Q: 0.1	0.3	1.1	-0.2	-0.2	-1.4
A: 0.1
Q: 1.705	1.441	-1.856	1.803	-0.605
A: 1.705
Q: 0.2	1.8	-1.1	-0.4
A: 0.2
Q: -4.4	10.7	-4.6	3.2	-10.0
A: -4.4
Q: 1.947	1.987	-0.563	-1.269	0.476	0.433	1.352
A: 1.947
Q: 0.05	-0.16	0.13	-0.10	-0.08	0.04	-0.14
A: 0.05
Q: 103.62	99.35	-122.75	-170.40	169.70
A: 103.62
Q: 7.9	-10.4	12.4	-18.5	5.5	-16.6
A: 7.9
Q: -0.4	1.2	-3.2	-12.8	14.7
A: -0.4
Q: -0.088	-0.113	-0.083	0.104	-0.137	0.088
A: -0.088
---
Input: [-42  18 -23  29  22]
Output: -23, 29

Input:
[[  6 -16 -35 -22 -33  29  -9]
 [ 53  40   0 -27  40 -56  -3]
 [-13  33  31  -7  37  34 -43]]
Output: -27, 53

Input: [ 33  18  -7  10 -54]
Output: -7, 33

Input: [-29  -7 -24  22  55  32   7]
Output: 22, 55

Input: [ 41  21 -55  -5   9 -31  14]
Output: -5, 41

Input: [ 2 45  5 -1 27 17 40]
Output: -1, 45

Input: [39  2 15 48  4 33  2]
Output: 48, 48
---
[[ 22  19  16 -30]
 [ 11  23  25 -46]] | -30

[[-42  17 -24  14  22 -34 -26]
 [ 14 -15   5 -13 -17   9   6]] | -34

[-42 -28 -57  47 -48  14   0] | -48

[ 26   5  23  34 -40 -33 -51] | -40

[ -7  10  -3 -20  15 -52   7] | -20

[ 18  53  -1 -53 -44  -9  10] | -44

[[-32   2  27  -2 -14 -28]
 [-25  20 -44 -46   0 -43]
 [-39  43 -11  -2  -2   1]] | -44

[[ 18 -36  12  10   9]
 [ 44 -45   8  24 -30]] | -36

[-41  21 -43  37] | -41
---
[131  33 163 199  77 139   2] ans = 77
[-712  983 -212 -444] ans = 983
[-598  -23  642  189] ans = -23
[-35  48  34 -38] ans = 48
[1 3 6 7 2] ans = 6
[79 70 70 15 56 94] ans = 15
[51 19 83 55 92] ans = 83
---
[[55 65 41 69 52 34]
 [26 42 79 57 18 51]
 [46 62 53 80 40 36]] -> 42

[[106 115  42  85]
 [110 112 163 199]] -> 115

[[7 5 2 2 8 5]
 [6 5 1 3 7 5]
 [6 4 1 1 7 2]] -> 5

[[593 805 523 667]
 [366 333 486   0]
 [576 813 521 680]] -> 333

[[-28  40 -21 -31   1  24  -7]
 [  5 -46  -8  12   8 -30 -31]
 [-21  25 -29 -11  -3   5 -29]] -> -46

[[3 3 8 3 7]
 [1 2 8 6 3]] -> 3

[[552  54 673 643 989]
 [589 868  35 910 657]] -> 54

[[44 31 18 34 47 43 39]
 [ 6 46 47 53 88 13 37]] -> 31

[[7513 8202 2545 2923 8544 8634]
 [4894 4939 4844 4919 4976 5019]] -> 8202

[[199  61 166 215 247]
 [168 123 158 214 156]] -> 61
---
array([ 17,   5,  43,  -6,  31, -15,  36]) -> 17
array([  1, -51, -22, -17, -35,  29, -11]) -> 1
array([-55,  10, -11,   2]) -> -55
array([  1, -14,  -2, -53]) -> 1
array([ -8,  -3, -20,   6, -10, -12,  46]) -> -8
array([-51, -48, -41, -48]) -> -51
array([-25, -16, -23,  -1, -42]) -> -25
---
[[0.01, 0.00, 0.08, 0.11, 0.04, 0.05, -0.03], [0.06, -0.01, 0.10, 0.18, 0.10, 0.08, -0.13]] ans = 0.00
[1.86, 2.53, -4.27, -2.68, 6.39, -11.55, 12.92] ans = 2.53
[[6.6, -0.5, -5.8, 7.5, 12.5, 13.2], [-5.7, -7.2, -9.9, 5.3, 1.5, 3.5], [-2.0, -10.1, -19.1, 7.1, 6.6, 8.5]] ans = -0.5
[-10.142, 9.208, -14.224, -3.268, 4.710, 10.878] ans = 9.208
[-11.11, 4.85, 16.96, 7.24, 12.25] ans = 4.85
[1.8, 0.3, -1.0, -0.3, -0.3] ans = 0.3
[0.41, 16.39, -15.27, 12.14] ans = 16.39
[[-18.180, 9.574, -19.318, -7.489, -6.175], [13.020, -20.390, 17.019, -1.457, 0.349]] ans = 9.574
---
Q:
[[  -2.777 -109.894   34.599  106.262    4.186  131.689   63.791]
 [ -79.389  -49.894  -33.251  -32.119  127.536  107.887   66.955]
 [  20.868 -128.435   56.928  151.519  -36.872  139.858   63.693]]
A: 63.791

Q: [-1.711  0.526 -1.427 -0.922 -0.736  1.211]
A: 1.211

Q:
[[ -1.534  13.865  -0.592   2.832   0.415  10.959]
 [  3.452  19.815   0.094  -1.527  -2.385 -12.255]
 [ 15.659   5.277  13.627   9.069   9.057  -4.878]]
A: 10.959

Q: [-0.2 -0.1  0.0 -1.2  1.1  0.6]
A: 0.6

Q: [-100.877  105.399   99.613  161.926]
A: 161.926

Q:
[[ 0.11 -0.05 -0.14  0.20  0.09]
 [ 0.12  0.00 -0.18  0.11  0.08]
 [ 0.08  0.16 -0.09 -0.12  0.07]]
A: 0.09

Q: [-1.43 -0.83  1.25 -0.69 -0.45]
A: -0.45

Q: [ -68.27   98.20 -182.27  -33.49    0.28]
A: 0.28

Q: [ 0.039 -0.056 -0.021 -0.088 -0.146  0.006  0.109]
A: 0.109
---
[ 716  477 -794 -814  618  418 -697] Answer: 477
[ 67  64 155 141 217  16 176] Answer: 64
[663 105 397 832] Answer: 105
[ 628  331 -926  955] Answer: 331
[ 34 206 201 187] Answer: 206
[208 128 206 114  45] Answer: 128
[5 8 7 3 0 8 9] Answer: 8
[126  91 113 195 147 176   4] Answer: 91
[ 52 394 956 808] Answer: 394
[1 6 9 3 4 0] Answer: 6
---
[[34, -29, -23, 29], [23, -3, 48, -20], [26, -4, 52, -21]]: -23
[14, -22, 11, -55, -26, 23, -33]: 11
[-5, 3, 5, 0, -38, -54]: 5
[57, 37, -19, -46]: -19
[[-42, 58, 31, 3, 2, 1], [7, 27, -8, 10, -6, 0]]: 31
[-19, -50, 28, -29, 52]: 28
[[-31, -8, 22, 17], [11, -2, -13, -45]]: 22
[-32, 27, 12, -22, -56, -24]: 12
---
[[37 52 59 46 11 30 53 50 40]
 [36 52 46 54 36 20 43 36 38]
 [40 49 55 47 30 36 41 43 51]
 [43 53 58 42 22 39 44 50 51]
 [34 35 32 54 80 27 23 10 42]]
43

[[4346 4132 6388 5902 5224 6878 6322 5498 6800 5518 7388]
 [6148 6286 6484 4803 5574 3332 3803 5739 3746 4926 5359]
 [5229 6096 3229 6091 6879 5949 5936 3860 5133 6757 5181]
 [4884 4432 4687 6207 5993 6987 6657 4960 7684 4725 5976]
 [5261 4307 6749 5690 5613 5642 5528 5854 7327 3401 6721]
 [6445 6395 5888 4782 5608 3305 3884 5709 4053 4510 4569]
 [5202 5052 3763 6342 6751 6564 6441 4370 7288 4848 5477]
 [6107 6252 6564 4813 5533 3349 3802 5735 3718 4997 5494]
 [5232 5230 7828 4829 4595 4445 4419 6326 4295 5440 6800]
 [5314 4554 6136 5999 6443 5527 5511 5289 7413 3382 6803]
 [5816 6017 7039 4775 5315 3578 3887 5879 3664 5282 6043]]
5314

[[172 160 127 166 147 138 139 134 114 159 163 168 179 175 156 208]
 [110 140 187 136 150 165 176 183 207 135 138 133 114 124 137  79]
 [109 132 200 121 178 152 157 180 193 182 146 126 109 142 150  88]
 [ 88 122 214 108 193 130 145 185 181 222 155 122 104 167 150 106]
 [152 139 171 129 197 129 121 147 123 232 166 144 150 186 173 176]
 [114 148 172 149 130 170 185 180 209 105 136 141 121 119 129  88]
 [169 149 149 143 182 130 121 136 110 212 168 156 167 186 172 199]
 [181 172 122 183 109 194 184 148 179  60 134 164 164 107 141 123]
 [136 137 190 125 182 167 155 171 186 179 144 127 120 134 161  87]]
181

[[537 762 566 287 388 605 252 696 234 445 356]
 [420 700 332 439 608 360 611 302 807 305 277]
 [448 794 535 221 449 494 312 593 289 278 299]
 [476 664 277 558 588 428 642 260 892 458 312]
 [488 671 250 538 602 410 657 251 885 479 312]]
476

[[-243   62 -163  134  -74  251 -188  181 -236 -253   92  124]
 [   1 -167  538 -447  519 -186 -254 -111  -67  283   43  305]
 [ -87   21 -305  371 -353   89  239  -48   80 -155  -47 -276]
 [-152 -477  508 -188  441  186 -409   19 -314  305  173  301]
 [  19  861 -566   22 -379 -400  409  -57  370 -564 -235 -167]
 [-160  -21  393 -511  547   73 -614  207 -392    9  161  588]
 [ -22 -167  557 -443  538 -185 -256 -118  -69  283   50  319]
 [ -89   10  116 -151  164    3 -180   39 -117  -25   41  177]]
-22
---
[-43 -10   4   5]
-10

[[ -4 -28 -33   3  17   8]
 [-15 -45 -14  27   4  -8]]
-45

[[ 18 -19  -9  36  -2  -6 -28]
 [ 32  -6 -23  50   2   4 -42]]
-6

[ 39  40 -51 -46  13  19]
40

[[-26  57  39  41 -23]
 [-20  27  44  -2  -6]]
27

[[ 15   9  17 -15  18]
 [  7  -7   2   2  -4]
 [ 46  38  30 -29  26]]
38

[ -9 -22 -26 -46  -1]
-22
---
[-0.16 -0.07  0.13  0.02  0.09 -0.11] >> -0.16, -0.11

[[-1.1 -0.6  0.5 -0.7  0.1]
 [-0.5  0.8 -0.2 -0.3 -0.5]
 [ 1.3 -0.3 -1.5  0.6 -0.6]] >> -1.1, -0.6

[ 0.04  0.14 -0.18 -0.15] >> 0.04, -0.15

[ 0.009 -0.110  0.143 -0.131  0.023 -0.065 -0.084] >> 0.009, -0.084

[[ 0.49 -2.17 -0.31 -0.19  1.26 -0.11]
 [-1.05 -1.57 -1.21 -2.11 -1.34 -1.58]
 [-0.49 -1.01 -0.97  0.06  0.38  0.72]] >> 0.49, 0.72

[[  6.16   2.73 -12.59   9.37   0.62]
 [ 10.93  -4.51 -14.71 -20.98  19.21]
 [-13.38 -12.72   4.37 -16.90 -11.77]] >> 6.16, -11.77
